Each path is a new rotation, seen through one point. The rows after it are directions, each followed by how far the rotation turns it, in degrees a step (0 if it stays put).
Each turn is a multiple of 5 degrees from 10 to 175, or 0.
Each row of a path follows its step; steps can be skipped.

step 0: [  3   8 -21  30 -34   7  -9 -20 -10  -2  32  17 -20  62   6   6  14  16
  -5 -28  29  15  21 -14  46 -31  33   3 -10 -29  13   2 -14  -8 -29  43
  38  46  -5   7 -16  16 -50 -34  -1  -6  21  -7 -26 -28 -13  -3  19  36
  37  14 -10   9]
step 1: [ -2 -26   3  -5 -19 -20 -15  16 -35  13  39  11 -29   2 -36 -21  -3   6
   6 -19  -6  37 -37  -9   6  -4   3 -34   6  -8  15   1  36   2   6  -2
 -12   6  26 -29  28 -37  36  -2  38   1  -6 -39 -23  46  -3  24  14  56
  24  55  -1 -24]
step 3: [  6  34  11   6   3 -16  -7 -10 -13 -15 -22 -16 -30   5 -40 -32  25  46
 -23 -14  47  -5  -3   3  38 -42 -14  -3  -6  25 -19 -26  17   2  21 -28
 -10  -8   9 -44 -17  -7 -34 -43 -10  -4  23 -47 -22 -12   9  18  21 -18
  47  -6 -30 -30]
step 4: [ 29   7 -14 -18   4 -10   1  15  10  39  -7  21  11  12 -52   5   5  34
  32 -10 -40   5  15   1  -5  27 -10 -27 -24 -39   1   4  23   9   6 -25
 -23   1  13 -50  33  21   5  -6  23 -33  25  38  -2  36   2  18  15 -27
 -15  18 -71 -17]
step 5: [-50 -12 -14  16  39   0 -27 -43  13 -16 -39  -7  -8 -22  -1  10  10   9
 -41 -15 -10  37   1   8  55  37  13 -21  -3  -2 -36  11  -4   3 -13 -20
 -20  28  10  -2   8 -27   0   3  12 -26   9  35 -22 -27 -32  30   0 -48
  29 -33 -17  23]
step 8: [-10  -9  10 -13 -40 -16  -8 -25   7 -28  21 -15 -23 -10  52 -34   7  10
 -17 -21 -29  44 -30  21  20   6  31 -13  -5  23  10  13 -19   1 -23  15
 -39  43  26  -7 -23 -45  12 -22  45   9 -12  17  -5  37  -1  24   6  23
  44  34  14  -3]
step 9: [-12  13   9   9 -25  -7   9   2 -19 -12  28 -22  -4  21  31  20  26  41
   0  25  14   5  12   3  15 -14 -14 -13  14 -68  41 -12 -14 -33   6  17
  20  42  -5  30  32  14  25 -34  22 -25 -11 -27  -7 -19 -14  36 -14  46
 -41  32 -25  14]
step 10: [-40  14 -20 -18  -3 -16 -14 -10 -22  -1  18  17 -19  13 -15 -32   5  -6
 -49  -3 -16 -16 -13 -11  35 -56  38 -11  31 -23  -7 -12  21  31  30  18
  34  22  34 -20 -19 -16  -9   0 -18  13  13 -45 -15 -18  27   8  28  23
  40  31 -35 -27]
step 11: [ 43  -8  10  27  -4 -28   3  -7  20  -2  -9  16 -10  21 -10 -15 -10  22
  55 -25 -34  24 -39  44   8  -9   7  -7  -8 -19  21 -32  10  -7  22 -34
  -1  19  27 -28  13 -15 -10 -28  37 -36 -15  10 -40  16  49   8  19  40
 -16  -1 -29 -31]
step 12: [-25  12  -8  11  -1  -4 -20 -15  -9   5  12   8 -60  -2 -44  37  42  31
   5  11  24  38   3  20  56   2  -1  -5 -18   2 -18  29  12 -11  15 -27
  53  23  -7  -9   5  -8  18  -9 -14 -39  16 -21 -40 -28 -22  22  -9 -42
 -16 -13 -38   3]
step 14: [-23 -10 -28  19  50 -17  15  14  10  13   6  -8   6   3  -4  28 -14  19
  -4   6  -3  41  19  28  28  43 -41 -12  18 -56   4 -12 -17  11  12 -41
 -32  -6  17 -30  20  28 -23  -7  29 -47  25  18 -35  15 -13 -33   4 -16
  34 -21   7 -26]
Directions:
[  0  -2   1 -13  13   8   1  -3   3   5  -4  -4  12   7  -6  -9   0   5
  -2   3  -7  -2  -3   9  -6  11   5   1   3   6   6  -3  11  -6  -3   3
   5   9   6  10  -2  -9   3   6  -5  -1   8   6  -4 -12  -7  -3  -1   0
   2  14   6 -18]
125
[ -6   4   2  -4   3   1  -2   5  -1  -2   5  -7 -12 -10  -5   7  10 -16
  -7   0  -4   0  -6   1   7 -10  -4  -4   0  13   0   1   0  12  -7  -8
  -4   2   2 -13  -8  -9   4   4  -4  -5   3 -11   9  -8  -9   4  -2  -1
  13   4   9  -7]
155
[-20   0   6   2  -5  -2   2   3   4 -12  -1  -4  -4   5  -4   0   7  -5
   3  -2  -8  -3  -7   7  -1  12  -1   9   0   3  -4  -1   1 -17  -2   0
   1   0  11  -7  -1   2   9 -13   4   9  -7  -2  -8  -6  -7   5  -3  -9
 -15  -4   8   8]
110
[  2   8  11   1   2   8  -3 -11  -7   5   0   3 -19  11  -2   3  -4   6
  11  -1   2  -6  -1  -6   7   4   8  -8   1   1   8  -2  16   0  11   1
   6  -4   5  -6  -3  -5   1   2   2  -2 -14 -11   3  -5   8  -4   5   6
  -7  -5  -1  -9]
40
[  6  -6   8  -4   3 -13   6  14   1  14   3 -17  -1  -4   5   8  -4  -2
  12   0   5   3   1  -4 -16  -7   1  -7   2   4   5 -11   4  -1  -3   1
  -4  -2   3   0   8  -2  10 -12  12   1  -4   2  -9  -3   0   2  -1  -1
   4  -6  -3  -9]
145
[ -6   0  -5  -4  -3   6  -1   4   4  -8   5  -2   5   9 -14  10   0  -1
   2 -12  11   1   2   3  -8  -2   3   3   0  -6   1  -4  -3   4   5   5
  -4  -4   9  -7   3   1   1  -3   8  10  10   0  16  -9   8 -18  16  -1
   5   7  -6   4]
110
[ 18  -2   4   7  -1  -1 -13  -1  -3 -11  -5  -2   2   5  -1   3  -1   2
 -11  -5  -2   3  -2   7  -2   5   1  -3   4  -8   5   0  -1 -14  -8 -10
   2 -12  -6  -7  -1   7   8  -3   5   6   3  -5   4  -1  11   1 -17   3
  12   2   6 -10]
140

step 1: [-21  12  21 -47 -24 -10 -37 -13 -27  23  26  11  33  15   1  -9  11 -36
   5 -23 -31  20 -62  -4  10 -28  15 -28 -14  36   5  26  33  22  -5  39
  -9  20  10  16  22  30 -11   3 -13  -3  -8 -14  32 -56   3  33  16  50
 -19  17 -34 -10]
step 2: [-18  54  15 -53 -11  -7  -5  51   2 -27  -4 -33 -16 -35 -14 -47 -18  33
 -14  37  -4 -11   0   3 -17 -17  17 -36   1  26 -11   2   4   8 -43   6
  -4  -3 -24 -46  12   5  39  -1 -33 -40 -18 -17 -15  20   5   1  37 -17
 -25 -53  -4  -3]
step 3: [ 20  -9 -57  18  24   1   2 -19  12   0  -3  24  15 -28  21 -42  -8  -9
  46  26 -31  14 -25  -8  15  56 -22 -22  11 -21  -1 -27 -23  13 -51   6
  21   5   1   7 -11 -38   6  45 -14  -1  28  24  19 -10  25 -32  45  27
 -20 -30  27  29]
step 4: [ 54 -22 -13 -22  -4   8 -28 -29  27   0  24  20  25 -20 -22  35  17  -4
   3  -4  14  41 -23  18 -15 -54  29 -15  -9 -17 -56 -25 -12 -17  -1 -38
 -19 -39  55 -15  -8   0   5 -16  11 -50  22  21  11   1 -36  12  11   5
  -4   6  31  31]
step 6: [ 22 -11  -5  55 -18  19 -30  17  19  23 -20  -9  -1  -4  48 -19  14 -30
  12  34 -15  21 -43   7 -10  30 -19  40  10 -10 -20  29  34  -4  40  -4
 -15 -36 -32  31  32  14 -20  47  -3   3  19  -8 -22   4 -19  44 -53  12
  -7 -19 -19 -13]
step 7: [ 19 -22  14 -33 -61  -8  10 -20  14 -48  19  -8  12  24  -7 -44 -14  24
  23  -6   4 -16 -41  -4 -73  -4  22  16   0  -1  28  17  15   1   1  20
   9  -4  11   6 -26  70  -3 -42  11  41  -4  26  -3  34  -4  37 -11 -13
 -16  10  -4  -3]
step 8: [-41 -18  18 -22  19 -42 -13 -19 -25 -22   6 -26 -28   0  30  -8   4   5
  10  19 -43 -56  27 -33  14  -3 -15  51 -19 -30 -18  -3 -27  33 -36  10
 -47  28 -15  31 -18  11  12 -24  -3  -5  11 -30 -39 -26   5  25  32  11
 -35  -8   2  16]
step 9: [ -7   3 -34   5  12   8  17  10  44   0   0  -2  12 -10 -29  33   1  19
  17 -32  -8   2 -12 -71 -26  31   5  16   7  55 -32   7   6  31  -2  13
  20  22  49  19  41  -7  30  27 -20 -27  47 -43 -11 -19   1  -9 -14 -38
 -32 -15   2  21]
step 11: [ 20  21  45  -1  22  -7 -14  -6 -15  40  35  15   1 -29   9  42  -8  20
 -51  -8 -20  22   6  -6   0  -6 -73 -32  32 -11  17  32  22   8 -20 -14
  -6  -8  -4  35 -14 -23 -24 -14  26  -7  23   5 -15 -17  10  12 -24  37
  10 -37  62  -8]
step 12: [ -3  21  19   3 -19   8  18  -1  46   4 -37  27  23  -1  24 -20 -16 -22
 -47 -31  23  34 -71   4  -7  -8 -22 -10 -48  -7  31  -6  27  -3   8 -14
 -33  16  48 -11  50  19   2   3 -35  10 -49 -23 -28 -13   3  -4   6  19
  15 -15   4 -16]
step 13: [ -2   1  36  -7 -40 -33 -15  12  -1  -4  -5  51 -11 -11  39 -24 -48  17
  11  60  -7 -39 -11  37 -46 -31  27  -2 -13  -3  37 -13  -3   2   3  63
 -16 -15 -33 -27  11 -25 -10  11 -15 -21  28 -17  22  -4 -15 -31  -3  18
   6  -9 -14 -12]
Directions:
[  3 -13  -4  -5   2  10   4   2  14  -3   7   0   1  12   8   7  -2   2
  12   0  -6   4   9  -5   5 -11   1   3  -4   3   1 -15  -5   5 -14   1
   8  -7  -3   7   2 -15  14  -6  -6  -5   1  -3  -3   9   3  -2   1   2
  -3   1  -2  -5]
65
[  3   7   0   9  -9 -17   5   5   3  -2  -5  11   0   2  -2   6  -3   5
   2  -1   1  -7  14  -7   1  -2 -15   7  -5   2  10   4   5  -6   5   8
  -3  -4  15   1   4  -3   3  -6  -7  -1   5  -3  -2  -5   3   0   4   1
  16   8   8 -16]
20
[  1  -8   2  15  10  19  -4  -4   1   6 -11  -2  -6 -12  -7  11   8   0
  -6   2  -3   4  -6   0   1  -5  -3  -2  10  -1   1   2   1   4   2  -1
  -1 -11  11  -3  -4  -1  -7 -12  -3  -3  -2   3  -2   8   7 -13  -5   6
   0   9  10  -4]
60
[ -4  -2  -6  -9   8   3  -5  -5  -4  10   6   3   0 -10  -1  -7  -9   8
 -11   7   1   6   1  -2   5  -8  -9 -18   2   0   2 -13  19  -8  -8   6
   2   7  10   1   3  -3  -1   3 -13  -1   2   1  -1  -3   2  -2   2  -3
   8  -5  -7   6]
40
[ 16  -3 -12  -9   4   3  -8  14   3  -7  -4  -4  -5  -7  -2  -3   3   3
  -6   0  -3  -7   3   5   0   3   1   9  10   0  11  15   7  -4  -5   5
  10  -5  -9   4   7   5   5  15  -1  -3   2  12   5   7   4  -5  -2   0
   6  -3  -5  -4]
95
[ 11  -2  13  -2  -1   4   3   4  13  -7   5  12  10  -1  -3   5   9   0
  -7  14  -6  -1  -4   0   9   2   1  -3  -2  -3   1   1   9  -3   7  -4
   3  -1  -5  10   3  -5 -10  -7   9  15 -11  -9  -3  -1  -8  -2  -2   1
  11  -7 -10  -2]
60
[  0   4   1  -2   5  -1  -5  -2   1  -4  -2   8   1  -9   4   8   1  -8
  16   0   8  -5  -9   3  -2   1 -11 -11   3  -4   4   0   0 -10  -8  -4
   8  -6 -11   6 -16   6   8  -4  -7  16   9   3   0   2  -5   8  -2 -11
   4   7   9   3]
100

step 0: [ 18 -38  22 -48  20  25  14  -7 -43   5  30  14   4 -39 -18  42 -33  27
 -25   4 -55  17 -11  29 -24 -34 -29   5  25  12  40 -12  20  12 -20  39
  16  35  -9  -5  16  32  33   2  52  25  16  -1   7 -42  16  -1  25 -19
 -16  21  -6   2]
step 1: [ -9 -42  60   0  -3  13 -64 -16  -8   8 -13 -18 -63   6  33  -7 -26  -5
 -22   7 -12 -23  -4  23 -11 -31   2 -12   5   4   4 -18  23  34 -40  38
 -15  -3  -9 -14 -36 -24  -5 -32 -15 -38  25 -18  40 -39  -5  -2  50  20
  15  -4 -14 -32]
step 2: [ 25  12   6  41 -19  41  35   8 -14 -33 -29  15 -43   9 -22  39 -28 -10
  -1 -29 -10  -2  -3  14   0 -16 -15 -34 -34   5  17 -19 -36  17  31  76
   7  -3 -21   8 -21  31  36  -5  26   5  32  -2  42  11 -27  26  25 -20
  37   1 -25 -22]
step 3: [-23 -36  51  -9 -44  34  37  -6 -16  -6  13   8  -3   0   7   1  19 -15
 -11  58   1 -11 -10  22   6 -12 -42  29   3  38  43  -5   1 -13 -35  44
   7  23 -60  36  -7  -4  -8 -16  15   3  13 -24  -4  41  19  46  26  29
  -7 -21 -30   8]
step 4: [-24 -22   2  15 -18   3  22  -2  -8  60 -13 -31   8 -26  21 -30 -67  14
   3 -25 -16 -16  29   8   0 -37   0 -10   9  27  19 -32 -32  15 -40  15
  -6   7 -18 -15 -72  21  18 -35  -7  -9  10  -5 -30  26  -8  21   1 -27
   4  26 -48 -37]
step 5: [ 35 -23  27 -23  12  18  28  -1 -37   4 -32   6   8  -1   6   6 -57  -6
  -4  12   5 -28  29  38 -23   9 -21 -28  -9 -31  54  41 -36 -16   9  18
  -2   0   2 -18 -42 -19   3   3  67  -6   5  36  26   4  21  13   2  34
 -28 -43 -28 -28]
step 6: [ -1  13  29  44  38  -7 -16 -27 -22  15  12 -12 -12 -12 -17   9   7 -29
 -15  15  -3 -27  14  20 -17 -13 -17  40  -9  28  -2   7  14  -8   9  17
   2   6 -49  29 -76 -61   3   5  29 -40  -7   3  41  53  -3 -13  11 -11
 -10  41 -46 -10]
step 7: [  7  -7  17  21  -8 -30  38 -12   0  36  15  -8  39 -36  -9  21 -33   4
  39  27 -43  10  66  10  -6   9  -6   3  -2  27  43 -18  31  12  16  45
  -3 -36 -35  18 -25  11  60  38  36  13  32   7   6 -32   2   1   7  -1
  23   4   3 -20]
step 8: [-33  18  33 -51 -15  18 -25 -16  11  15  21 -13 -20   1  -5 -45  -4  11
 -10  42   7 -35  29  28   3  -3  21 -23   7  38  48   3  39 -20 -21  54
  14 -22  -1 -21 -19  -4  -2 -23  18   9   0  41  65  11   7 -21 -21  45
   7  13 -23 -31]
step 9: [ 29  29 -29  20   3   5 -13 -15 -13  28 -17 -17  12   3 -21  -5   0  34
  -2 -34  -6 -54  34  56  24 -30   1 -18  25   0 -26   2  23   2  21  35
   5   8 -65 -17 -22  16  38 -15  23 -14  -2 -13  62  19 -13  54 -17 -28
  23 -17  -5 -16]
step 10: [ 29   3  44   9  18  55  19 -13  26   2 -13  31  -5 -29 -21 -27  12  15
  14  63 -16 -59  56  11 -26  13   2  16  17  -8  15 -38   6  11  -7  24
 -35  38 -19  41   7  13  23  11  21 -13  22   6   8  29  13  -3 -14  19
   2 -56   8   2]
Directions:
[ 11  -4   5   1  -2  -8   9   5   0 -13  16  -1   0 -13  -1  -6   1  -5
   8   7  -8   2   5  -8   3  -1  -4  17  -4   3  -1  -7  -1   0   7  14
  -4  -5   0  10   1   0  -6   3  -8   8  -2  -4  -6  11   3   2  -3  -5
   5   4  -2  15]
95
[ -5   9   0 -12   4  -3 -12   2   0   8  -4  -8  13  10   0   1   6 -18
   0  -1  -6  -3  -5   7   6 -14 -17   4   3   2  -5  -3   0   1  -4   4
   0   7   3   0  -4 -11   5   1   0   3   2 -10   1  -2   6  11  -2   0
  -1   6   3  14]
130
[  7  -4 -11 -11  11   8   7  -8  14   1   2   3   0   3  -2   3  -3   1
  -2   4  -4 -13  -6  -4   6  -6  -1   0   6   0   3  -4   3   7  12  -8
   0  -8  -3  -1 -17   1  -6  -3   3  -2  -8   7  -9  -4   0  -3  19   1
   0  -4  -3  12]
65
[ 10  -1  -9   3  -9   4  -5 -10  -3  -2   5  -7  -1   0   4   5  -2  -2
  -7  11   0   5  14   5   8   0  -7  -1  -2  -7   2   1 -12   4  10 -16
  -3  -6  -4  -3  12   8   8  -2  12  10   3  -4   0 -10   6   7  -2  -8
   3   8 -11   1]
155
[ -5  -2   5   0   1   8  -6  -3   0 -10   2  -1  -7  -1  -8  -6   9   4
 -12  -7  -2  -5  -5  -6  -8  -3   2  -2   4  -6   6   1   9  22   1   6
 -10   9   4  -7   9   9  12  -1  -5   7  -5  -6   0   3   9   6   7  -7
  10  -8   6  -1]
35
[ -5  -6   7   2   9  -8  10  -2  -3   0  -1   2  11   2  -4  -2   3  -8
  -6   4   0  -2  -3 -20  -3   4  -3  -5   4 -11   5  10   4  -6  12  -1
  -1  -3   3   0  -8  -6   1 -10   0  -5   1   0  -8  -3  15   8  -9  -7
  -4  12  -4 -15]
45
